In the data rows, 128 means zero.
Some points:
tensor([117, 086, 167, 122, 206, 164, 074, 131, 184, 132, 123, 131, 094, 184, 041, 156, 134, 156,
        123, 151, 150, 117, 143, 106, 072, 199, 124, 117, 167, 152, 078, 125])
tensor([069, 151, 143, 057, 114, 130, 065, 131, 101, 161, 081, 132, 159, 130, 123, 187, 155, 081,
        183, 111, 115, 084, 107, 155, 149, 049, 202, 056, 140, 097, 099, 087])
tensor([063, 147, 109, 148, 171, 154, 080, 110, 175, 145, 129, 163, 191, 136, 147, 115, 133, 117,
        132, 107, 194, 181, 127, 143, 186, 090, 160, 094, 122, 160, 123, 114])
tensor([163, 112, 131, 125, 113, 186, 103, 154, 062, 164, 115, 136, 098, 084, 091, 167, 163, 102,
        160, 193, 054, 096, 076, 132, 115, 118, 174, 133, 083, 080, 078, 121])
tensor([148, 138, 163, 157, 159, 091, 134, 158, 163, 168, 117, 154, 145, 097, 118, 094, 126, 124,
        110, 166, 185, 137, 135, 143, 167, 150, 109, 130, 159, 160, 108, 145])
tensor([164, 149, 060, 127, 116, 140, 158, 107, 092, 086, 147, 120, 158, 153, 161, 156, 084, 123,
        121, 099, 133, 098, 116, 136, 100, 093, 128, 108, 123, 078, 178, 162])
tensor([191, 062, 107, 141, 120, 185, 024, 123, 132, 135, 103, 147, 065, 204, 099, 144, 121, 131,
        105, 099, 170, 093, 174, 060, 112, 174, 110, 124, 121, 091, 103, 089])
tensor([126, 114, 045, 077, 099, 138, 168, 105, 118, 096, 141, 116, 123, 161, 155, 151, 088, 130,
        096, 079, 128, 165, 146, 174, 085, 130, 123, 132, 102, 098, 158, 139])
tensor([099, 127, 103, 102, 095, 158, 142, 150, 107, 145, 079, 161, 140, 137, 123, 085, 158, 096,
        103, 149, 157, 164, 063, 131, 186, 182, 131, 199, 125, 071, 093, 074])
tensor([122, 168, 159, 135, 159, 096, 104, 114, 092, 131, 108, 089, 155, 094, 159, 165, 093, 222,
        103, 077, 110, 106, 125, 082, 164, 086, 077, 131, 141, 119, 158, 169])
tensor([174, 127, 089, 156, 131, 131, 097, 131, 090, 183, 132, 178, 177, 129, 124, 121, 142, 117,
        077, 158, 121, 173, 097, 158, 146, 157, 136, 154, 125, 078, 105, 100])
tensor([111, 132, 079, 080, 103, 146, 164, 098, 104, 093, 161, 104, 112, 140, 132, 119, 091, 122,
        155, 105, 132, 158, 098, 138, 109, 136, 119, 153, 131, 118, 156, 138])
tensor([130, 175, 150, 209, 172, 109, 141, 159, 150, 154, 125, 162, 156, 108, 115, 085, 158, 166,
        113, 164, 118, 103, 105, 135, 155, 135, 137, 094, 143, 138, 155, 128])
tensor([147, 131, 113, 149, 086, 098, 113, 082, 089, 101, 186, 081, 126, 122, 136, 123, 097, 126,
        126, 131, 140, 097, 150, 117, 129, 114, 095, 121, 129, 170, 156, 177])
tensor([077, 159, 135, 069, 122, 162, 087, 130, 102, 131, 083, 144, 132, 124, 130, 178, 169, 080,
        184, 093, 141, 093, 132, 162, 140, 046, 208, 079, 109, 098, 093, 078])
tensor([094, 121, 149, 079, 099, 116, 151, 185, 162, 138, 080, 129, 064, 071, 103, 139, 160, 100,
        163, 173, 092, 080, 105, 112, 108, 099, 156, 130, 125, 125, 094, 078])
tensor([196, 089, 162, 114, 109, 111, 130, 186, 219, 135, 146, 084, 095, 080, 114, 157, 167, 086,
        162, 103, 097, 155, 179, 118, 105, 134, 129, 096, 055, 176, 083, 102])
tensor([119, 143, 178, 189, 080, 123, 133, 158, 048, 071, 115, 109, 115, 124, 149, 171, 111, 165,
        115, 112, 135, 163, 150, 104, 101, 128, 130, 168, 147, 155, 123, 122])
tensor([142, 106, 075, 098, 127, 122, 171, 078, 094, 104, 172, 124, 158, 154, 140, 166, 124, 133,
        110, 090, 098, 165, 119, 171, 082, 125, 132, 134, 124, 077, 158, 142])
tensor([118, 164, 145, 110, 186, 105, 121, 120, 096, 108, 123, 127, 131, 097, 157, 169, 102, 235,
        131, 098, 097, 165, 127, 079, 142, 099, 086, 143, 129, 147, 143, 169])
tensor([105, 065, 171, 146, 191, 136, 080, 106, 153, 118, 115, 139, 070, 214, 075, 083, 089, 119,
        136, 150, 156, 083, 181, 063, 103, 157, 189, 122, 119, 130, 164, 091])
tensor([163, 142, 105, 147, 151, 135, 113, 166, 172, 094, 132, 085, 125, 122, 153, 138, 101, 118,
        115, 091, 108, 146, 202, 131, 121, 116, 091, 153, 169, 125, 152, 143])
tensor([069, 131, 157, 120, 149, 163, 047, 091, 120, 077, 147, 100, 141, 140, 165, 154, 116, 113,
        145, 103, 135, 167, 146, 160, 169, 086, 133, 152, 168, 198, 138, 136])
tensor([113, 099, 147, 129, 120, 121, 102, 063, 118, 150, 150, 121, 121, 192, 075, 131, 112, 163,
        152, 156, 201, 013, 141, 043, 088, 166, 139, 104, 131, 167, 125, 118])
tensor([139, 116, 122, 154, 089, 100, 125, 078, 113, 084, 167, 090, 159, 115, 138, 128, 080, 130,
        135, 113, 136, 086, 136, 119, 123, 121, 082, 157, 113, 184, 147, 158])
tensor([168, 153, 147, 192, 154, 118, 137, 167, 179, 190, 144, 141, 154, 096, 129, 106, 099, 137,
        103, 137, 163, 130, 144, 160, 173, 156, 123, 092, 146, 160, 132, 136])
tensor([112, 085, 123, 112, 141, 158, 128, 050, 150, 137, 150, 138, 086, 198, 077, 150, 114, 168,
        140, 161, 177, 088, 123, 072, 071, 164, 129, 092, 098, 124, 140, 105])
tensor([102, 126, 089, 125, 069, 106, 155, 093, 119, 076, 174, 096, 104, 144, 148, 112, 141, 159,
        138, 102, 107, 116, 136, 128, 105, 110, 119, 137, 119, 118, 161, 126])
tensor([145, 145, 118, 194, 164, 111, 149, 159, 185, 162, 130, 156, 151, 095, 125, 089, 119, 137,
        094, 125, 155, 143, 156, 132, 165, 140, 125, 104, 114, 148, 115, 144])
tensor([168, 147, 102, 135, 196, 146, 138, 140, 121, 092, 117, 133, 129, 143, 145, 182, 140, 129,
        109, 088, 075, 150, 174, 203, 101, 109, 102, 109, 159, 064, 160, 150])
tensor([147, 134, 095, 127, 076, 132, 118, 158, 104, 167, 078, 163, 161, 165, 140, 098, 158, 110,
        112, 127, 150, 139, 110, 147, 195, 165, 139, 172, 126, 069, 115, 093])
tensor([163, 124, 129, 131, 163, 124, 104, 142, 115, 091, 135, 088, 124, 121, 160, 141, 154, 124,
        080, 106, 098, 144, 167, 151, 112, 129, 119, 120, 190, 145, 139, 155])
tensor([180, 168, 113, 160, 185, 117, 126, 150, 110, 100, 132, 113, 119, 141, 159, 152, 127, 121,
        098, 079, 071, 114, 155, 136, 111, 097, 126, 114, 177, 114, 170, 134])
tensor([130, 096, 108, 122, 102, 086, 187, 077, 140, 161, 153, 180, 169, 139, 140, 101, 156, 146,
        121, 160, 166, 170, 100, 159, 139, 158, 139, 102, 089, 144, 134, 153])
tensor([094, 118, 108, 072, 114, 141, 166, 079, 100, 086, 167, 114, 137, 133, 151, 126, 117, 136,
        148, 124, 112, 162, 121, 149, 100, 155, 108, 154, 119, 086, 137, 135])
tensor([147, 110, 160, 092, 062, 182, 077, 155, 102, 152, 109, 118, 092, 066, 085, 128, 162, 077,
        174, 175, 088, 119, 099, 108, 117, 145, 156, 170, 090, 101, 055, 115])
tensor([109, 147, 150, 093, 132, 079, 164, 161, 169, 160, 125, 160, 156, 134, 131, 109, 200, 114,
        097, 159, 154, 151, 123, 135, 177, 177, 114, 151, 156, 157, 111, 109])
tensor([174, 115, 120, 152, 131, 206, 086, 181, 089, 173, 110, 140, 081, 087, 097, 151, 113, 100,
        181, 189, 080, 096, 068, 133, 089, 073, 166, 138, 064, 066, 094, 138])
tensor([079, 132, 150, 160, 142, 118, 119, 149, 130, 077, 111, 090, 093, 078, 154, 109, 107, 106,
        156, 137, 109, 099, 134, 082, 138, 155, 079, 163, 196, 160, 125, 131])
tensor([112, 118, 105, 093, 098, 122, 146, 099, 096, 099, 144, 083, 138, 131, 143, 151, 085, 126,
        129, 140, 146, 107, 116, 148, 143, 132, 099, 149, 130, 111, 163, 156])
tensor([126, 123, 167, 186, 159, 091, 141, 111, 166, 140, 151, 203, 143, 150, 131, 036, 134, 114,
        097, 117, 115, 162, 150, 143, 144, 132, 173, 131, 063, 158, 155, 114])
tensor([112, 158, 172, 091, 105, 105, 156, 162, 158, 134, 059, 084, 069, 089, 117, 102, 163, 087,
        187, 181, 088, 055, 092, 085, 106, 093, 161, 127, 127, 138, 076, 075])
tensor([063, 183, 130, 109, 113, 107, 180, 167, 158, 146, 047, 174, 143, 119, 149, 080, 159, 118,
        123, 152, 170, 081, 080, 114, 160, 153, 147, 153, 187, 094, 128, 085])
tensor([102, 095, 089, 085, 118, 159, 168, 114, 104, 098, 176, 112, 123, 140, 120, 141, 076, 132,
        138, 120, 134, 189, 082, 173, 109, 135, 124, 137, 136, 073, 133, 192])
tensor([086, 134, 137, 159, 170, 162, 140, 161, 166, 077, 127, 094, 069, 089, 138, 129, 092, 109,
        141, 124, 115, 170, 115, 107, 103, 147, 103, 180, 167, 141, 125, 147])
tensor([158, 174, 154, 124, 131, 071, 156, 142, 143, 171, 112, 171, 159, 144, 157, 097, 194, 136,
        103, 119, 145, 087, 134, 160, 176, 151, 112, 117, 159, 140, 131, 093])
tensor([102, 123, 105, 121, 084, 118, 133, 096, 100, 104, 155, 092, 127, 120, 132, 103, 090, 114,
        153, 112, 139, 116, 125, 107, 108, 145, 089, 148, 131, 178, 148, 175])
tensor([118, 114, 147, 139, 157, 149, 116, 161, 141, 084, 159, 090, 112, 102, 140, 130, 104, 123,
        130, 134, 107, 158, 170, 138, 134, 158, 098, 164, 184, 172, 091, 160])
tensor([220, 088, 152, 142, 150, 115, 081, 165, 127, 154, 151, 165, 136, 114, 082, 127, 112, 095,
        133, 137, 074, 101, 164, 175, 102, 059, 206, 047, 053, 130, 172, 175])
tensor([193, 032, 177, 120, 033, 197, 170, 124, 143, 172, 116, 115, 135, 141, 108, 162, 171, 099,
        110, 091, 077, 174, 195, 076, 133, 042, 102, 076, 083, 180, 104, 077])
tensor([128, 156, 103, 175, 084, 082, 168, 060, 172, 168, 155, 162, 148, 150, 133, 090, 124, 144,
        122, 160, 135, 161, 116, 129, 131, 141, 121, 097, 064, 164, 143, 141])
tensor([148, 127, 075, 138, 112, 099, 175, 109, 142, 168, 139, 167, 179, 134, 137, 084, 096, 151,
        118, 128, 189, 149, 096, 153, 111, 129, 124, 077, 076, 128, 141, 129])
tensor([087, 155, 162, 133, 178, 102, 135, 104, 094, 120, 128, 091, 105, 095, 120, 160, 142, 230,
        127, 094, 116, 181, 100, 098, 136, 097, 081, 166, 139, 137, 134, 169])
tensor([080, 177, 160, 086, 121, 088, 166, 164, 132, 148, 081, 157, 160, 141, 141, 085, 190, 115,
        094, 162, 154, 110, 091, 143, 162, 174, 130, 138, 172, 123, 112, 094])
Along one direction, these points spread out more than along any other. Take the direction at right angles to it along which they spread out most. Go by this last direction. Where along it does each point below lie, from 0 to 99? 50 is the average, and the first point above lies past it. One standard deviation of the points above along it is 16.
tensor([102, 126, 089, 125, 069, 106, 155, 093, 119, 076, 174, 096, 104, 144, 148, 112, 141, 159,
        138, 102, 107, 116, 136, 128, 105, 110, 119, 137, 119, 118, 161, 126]) 57
tensor([102, 123, 105, 121, 084, 118, 133, 096, 100, 104, 155, 092, 127, 120, 132, 103, 090, 114,
        153, 112, 139, 116, 125, 107, 108, 145, 089, 148, 131, 178, 148, 175]) 54
tensor([126, 123, 167, 186, 159, 091, 141, 111, 166, 140, 151, 203, 143, 150, 131, 036, 134, 114,
        097, 117, 115, 162, 150, 143, 144, 132, 173, 131, 063, 158, 155, 114]) 27
tensor([111, 132, 079, 080, 103, 146, 164, 098, 104, 093, 161, 104, 112, 140, 132, 119, 091, 122,
        155, 105, 132, 158, 098, 138, 109, 136, 119, 153, 131, 118, 156, 138]) 57
tensor([174, 115, 120, 152, 131, 206, 086, 181, 089, 173, 110, 140, 081, 087, 097, 151, 113, 100,
        181, 189, 080, 096, 068, 133, 089, 073, 166, 138, 064, 066, 094, 138]) 81
tensor([069, 151, 143, 057, 114, 130, 065, 131, 101, 161, 081, 132, 159, 130, 123, 187, 155, 081,
        183, 111, 115, 084, 107, 155, 149, 049, 202, 056, 140, 097, 099, 087]) 67
tensor([094, 118, 108, 072, 114, 141, 166, 079, 100, 086, 167, 114, 137, 133, 151, 126, 117, 136,
        148, 124, 112, 162, 121, 149, 100, 155, 108, 154, 119, 086, 137, 135]) 56
tensor([112, 118, 105, 093, 098, 122, 146, 099, 096, 099, 144, 083, 138, 131, 143, 151, 085, 126,
        129, 140, 146, 107, 116, 148, 143, 132, 099, 149, 130, 111, 163, 156]) 55
tensor([163, 112, 131, 125, 113, 186, 103, 154, 062, 164, 115, 136, 098, 084, 091, 167, 163, 102,
        160, 193, 054, 096, 076, 132, 115, 118, 174, 133, 083, 080, 078, 121]) 77
tensor([112, 158, 172, 091, 105, 105, 156, 162, 158, 134, 059, 084, 069, 089, 117, 102, 163, 087,
        187, 181, 088, 055, 092, 085, 106, 093, 161, 127, 127, 138, 076, 075]) 63
tensor([117, 086, 167, 122, 206, 164, 074, 131, 184, 132, 123, 131, 094, 184, 041, 156, 134, 156,
        123, 151, 150, 117, 143, 106, 072, 199, 124, 117, 167, 152, 078, 125]) 57
tensor([142, 106, 075, 098, 127, 122, 171, 078, 094, 104, 172, 124, 158, 154, 140, 166, 124, 133,
        110, 090, 098, 165, 119, 171, 082, 125, 132, 134, 124, 077, 158, 142]) 58
tensor([180, 168, 113, 160, 185, 117, 126, 150, 110, 100, 132, 113, 119, 141, 159, 152, 127, 121,
        098, 079, 071, 114, 155, 136, 111, 097, 126, 114, 177, 114, 170, 134]) 55
